Each path below is one point turned by a fixed rotation once a step. After each direction that follows a path, write how fast that rotation turns it, in degrees each step (0 if it stays still).
Each turn is a multiple of 5 degrees from 10 to 175, or 0.
Each row of a path follows its step; steps can be skipped.

step 0: 555  -14  176  -41  -59  -351  128  94  170  51  -133  107  -71  -231  46  135  -182  -4  169  249  -305  -104  -276  -70  -110  -98  -120  -52  401  -256  -122  70  118  20  130  5  -74  -121  -3  -208  -45  4  -48  16  -13  -25  8  123  170  -153  -9  -208  -233  71  113  183  -96
step 1: 391  52  -209  9  -47  105  95  229  -78  242  70  -98  -104  -17  -175  -41  -97  216  103  147  26  -149  -263  -268  9  -344  6  33  339  -186  21  54  -224  34  184  -356  -68  -185  -185  35  -169  -21  18  41  -198  -119  -368  223  184  -5  -94  -61  -84  11  82  145  -54
step 2: 302  7  280  30  102  -272  -170  -51  6  150  171  -121  124  24  -147  -20  -223  227  47  118  87  -123  -197  -207  -184  -422  122  -59  96  -231  -68  -28  -62  64  509  -29  -133  46  -127  56  -56  273  -39  -154  -99  15  80  126  159  -148  -42  -200  174  -204  137  -49  -147
step 3: 227  13  22  -161  231  -155  15  -124  203  39  198  -4  163  374  -248  -91  -26  106  -56  330  105  -82  -15  -228  -67  -236  -168  -108  192  44  -274  -160  -105  -231  122  -296  48  -31  -62  -20  90  -110  -44  109  -191  4  -107  245  -22  -482  82  -92  165  -103  -22  99  -111
step 4: 209  -36  335  -79  -23  53  -76  -115  153  88  16  -114  167  -180  -250  44  -314  160  -3  135  -117  -346  -77  96  54  -27  -77  -4  141  43  -229  87  -105  -66  85  -159  40  -31  -299  -20  225  -109  -240  -125  -283  54  133  422  -26  -28  322  -26  223  -105  -89  161  -264
step 5: 180  -169  142  -39  20  -218  150  -15  197  217  -114  52  -8  -107  -61  158  136  -53  -4  -131  72  -294  -241  -89  -189  -243  -76  -107  184  29  -226  394  -17  -144  -76  -50  -39  -56  17  -99  180  -227  -135  -194  -228  -400  -184  253  10  -273  23  -22  86  -192  -104  47  -294
step 6: 349  -157  -59  -3  -243  -177  96  -215  -2  -8  6  -60  -152  -173  166  -96  -154  191  179  -26  -126  -103  -111  188  85  -431  -191  -53  296  162  -309  369  -267  -111  158  -108  -11  98  -255  23  193  76  -179  -67  -12  -115  -74  135  144  -127  41  -218  -148  -110  -69  166  25
step 7: 493  170  81  -236  -136  -143  -156  210  -31  129  -5  -95  -109  -25  -43  -93  -189  44  80  111  -268  -36  -432  -176  -91  -190  70  -131  125  108  -331  257  -119  -140  185  -106  123  60  74  -354  216  21  -81  -54  -47  -107  -196  -125  167  -145  -192  60  13  23  68  -36  -103
step 8: 284  38  -40  174  -52  57  49  91  -67  -7  363  42  4  -144  -64  -314  -303  56  -127  25  147  -59  -263  -410  -109  -217  -294  101  324  262  -207  -16  -268  46  174  -154  69  109  -112  -107  106  287  -35  -51  -173  -29  -71  82  12  -11  -152  54  -14  -153  -3  23  -307
step 9: 270  139  145  144  -195  -316  -133  -31  20  61  55  -216  198  -81  -127  -83  -33  -69  16  213  62  -39  88  -241  100  -307  -114  -88  18  1  -280  71  -181  138  361  -209  91  -97  3  -116  244  119  -16  -33  -195  -68  149  246  -162  -132  -250  218  386  -147  -174  -197  -100
26  68  72  49  -85  9  -15  -71  61  -18  13  -104  -4  -25  8  4  13  25  -56  41  -95  2  -23  34  -41  -26  105  76  50  -14  4  8  87  51  8  24  55  56  46  19  -49  22  -71  -70  74  -7  88  73  -50  -33  -3  53  -23  -7  64  -48  36
160
-43  -57  -25  100  -66  -65  58  28  19  49  2  3  6  -17  -37  -3  78  19  16  -81  115  1  50  34  -27  -59  73  32  44  -48  50  75  -59  81  46  29  27  -88  -70  18  -34  -29  -8  -26  -43  -75  -4  45  -25  87  -65  17  45  21  -5  -61  -40
95
58  -81  43  15  -26  38  -13  -53  -123  71  2  -32  -7  76  -92  -59  -20  -88  -72  120  41  -92  34  26  -67  -13  -36  23  -4  -17  76  -80  -7  3  3  -13  -29  8  -9  29  52  10  -9  78  5  -19  38  -54  -30  -2  -22  15  56  1  30  -94  -2
55
82  -27  -29  -22  -128  -24  29  50  -27  161  41  70  -66  -103  27  -30  -11  19  34  -25  -47  17  35  65  -15  -36  33  52  9  53  -4  1  110  -76  -41  8  -63  29  12  -28  6  -36  33  33  17  -7  -26  -50  45  25  -71  -4  -66  -1  36  40  5
55
